q967: [ 2.92 -4.51  6.62  2.95 -1.70 -5.43 -7.23  0.13  7.50  1.97 -5.40 -5.43
 -5.40  5.70 -1.67  5.71 -5.43  1.09  1.04  6.63  3.81 -7.25 -5.42 -0.74
 -1.72  4.79  3.82  1.10  4.75 -2.63  5.71 -0.74  1.98 -1.71  1.96 -4.50
 -7.23  3.89 -1.76 -4.49  5.72]
q246: [-1.80  5.35  6.25 -1.80  2.67  6.25  7.99  0.88 -6.20 -0.90  6.21  6.24
  6.23 -4.47  2.67 -4.46  6.22 -0.01  0.04 -5.33 -2.65  8.01  6.23  1.77
  2.69 -3.56 -2.64 -0.02 -3.54  3.57 -4.44  1.77 -0.88  2.68 -0.85  5.37
  8.01 -2.69  2.70  5.34 -4.43]
q657: [ 2.92 -4.51 -5.43  2.95 -1.70  6.18 -7.23  0.13  7.50 -0.88 -5.40 -5.43
 -5.40  5.70 -1.67  5.71 -5.43  1.09  1.04  3.58 -2.62 -7.25 -5.42 -0.74
  1.03  4.79  3.82  1.10  4.75 -2.63  5.71 -0.74  1.98 -1.71 -0.86 -4.50
 -7.23  3.89 -1.76 -4.49 -0.89]
q231: [ 3.57 -5.65 -6.81  3.57 -2.18 -6.80 -9.06  7.01  9.27  2.40 -6.77 -6.80
 -6.77  7.02 -2.16  7.01 -6.78  1.29  1.23  8.17  4.68 -9.06 -6.78 -1.01
 -2.21  5.87  4.68  1.28  5.83  3.57  7.01 -9.05  7.01 -2.17  3.57  7.01
 -9.05  4.74 -2.21 -5.63  7.01]
[-1.80  5.35  6.25 -1.80  2.67  6.25  7.99  0.88 -6.20 -0.90  6.21  6.24
  6.23 -4.47  2.67 -4.46  6.22 -0.01  0.04 -5.33 -2.65  8.01  6.23  1.77
  2.69 -3.56 -2.64 -0.02 -3.54  3.57 -4.44  1.77 -0.88  2.68 -0.85  5.37
  8.01 -2.69  2.70  5.34 -4.43]  q246
[ 3.57 -5.65 -6.81  3.57 -2.18 -6.80 -9.06  7.01  9.27  2.40 -6.77 -6.80
 -6.77  7.02 -2.16  7.01 -6.78  1.29  1.23  8.17  4.68 -9.06 -6.78 -1.01
 -2.21  5.87  4.68  1.28  5.83  3.57  7.01 -9.05  7.01 -2.17  3.57  7.01
 -9.05  4.74 -2.21 -5.63  7.01]  q231
[ 2.92 -4.51 -5.43  2.95 -1.70  6.18 -7.23  0.13  7.50 -0.88 -5.40 -5.43
 -5.40  5.70 -1.67  5.71 -5.43  1.09  1.04  3.58 -2.62 -7.25 -5.42 -0.74
  1.03  4.79  3.82  1.10  4.75 -2.63  5.71 -0.74  1.98 -1.71 -0.86 -4.50
 -7.23  3.89 -1.76 -4.49 -0.89]  q657
places q231: [3.57]  1 4 30 35

q565: [-4.93  4.26 -5.00 -4.53  4.41  4.17 -4.43 -5.29 -6.32 -4.57  4.03  4.00
  4.19 -4.30  3.85  4.21]
q670: [-7.55  5.74 -7.00 -6.12  5.94  6.49 -6.74 -7.50 -9.08 -6.68  5.63 -6.11
  6.20 -7.36  5.65  5.59]
q865: [ 4.62 -3.65  4.90  3.78 -3.65 -3.21  3.54  4.76  5.53  3.91 -3.34 -3.39
 -3.65  4.71 -3.65 -3.55]
q231: [-6.00  5.01 -6.65 -5.23  4.94  4.24 -4.94 -6.56 -7.29 -5.26  4.04  4.19
  4.37 -6.00  4.08  4.19]
q657: [ 3.31  3.29 -3.92 -3.44  3.09  3.34 -4.10 -4.06 -4.96 -3.56  3.12  3.29
  3.30 -3.87  3.08  3.13]
present: [-7.36  5.65]  yes
places q865: [-3.65]  2 5 13 15
miss q670: [ 6.49  5.63  6.20 -7.00 -6.74 -7.50  5.74 -6.11 -6.68 -7.55  5.65 -7.36
  5.59  5.94 -9.08]  [-6.12]
miss q657: [ 3.12  3.08  3.31  3.13  3.34 -4.96  3.29 -3.92 -3.44  3.09  3.29 -4.10
 -3.56 -4.06 -3.87]  [3.30]

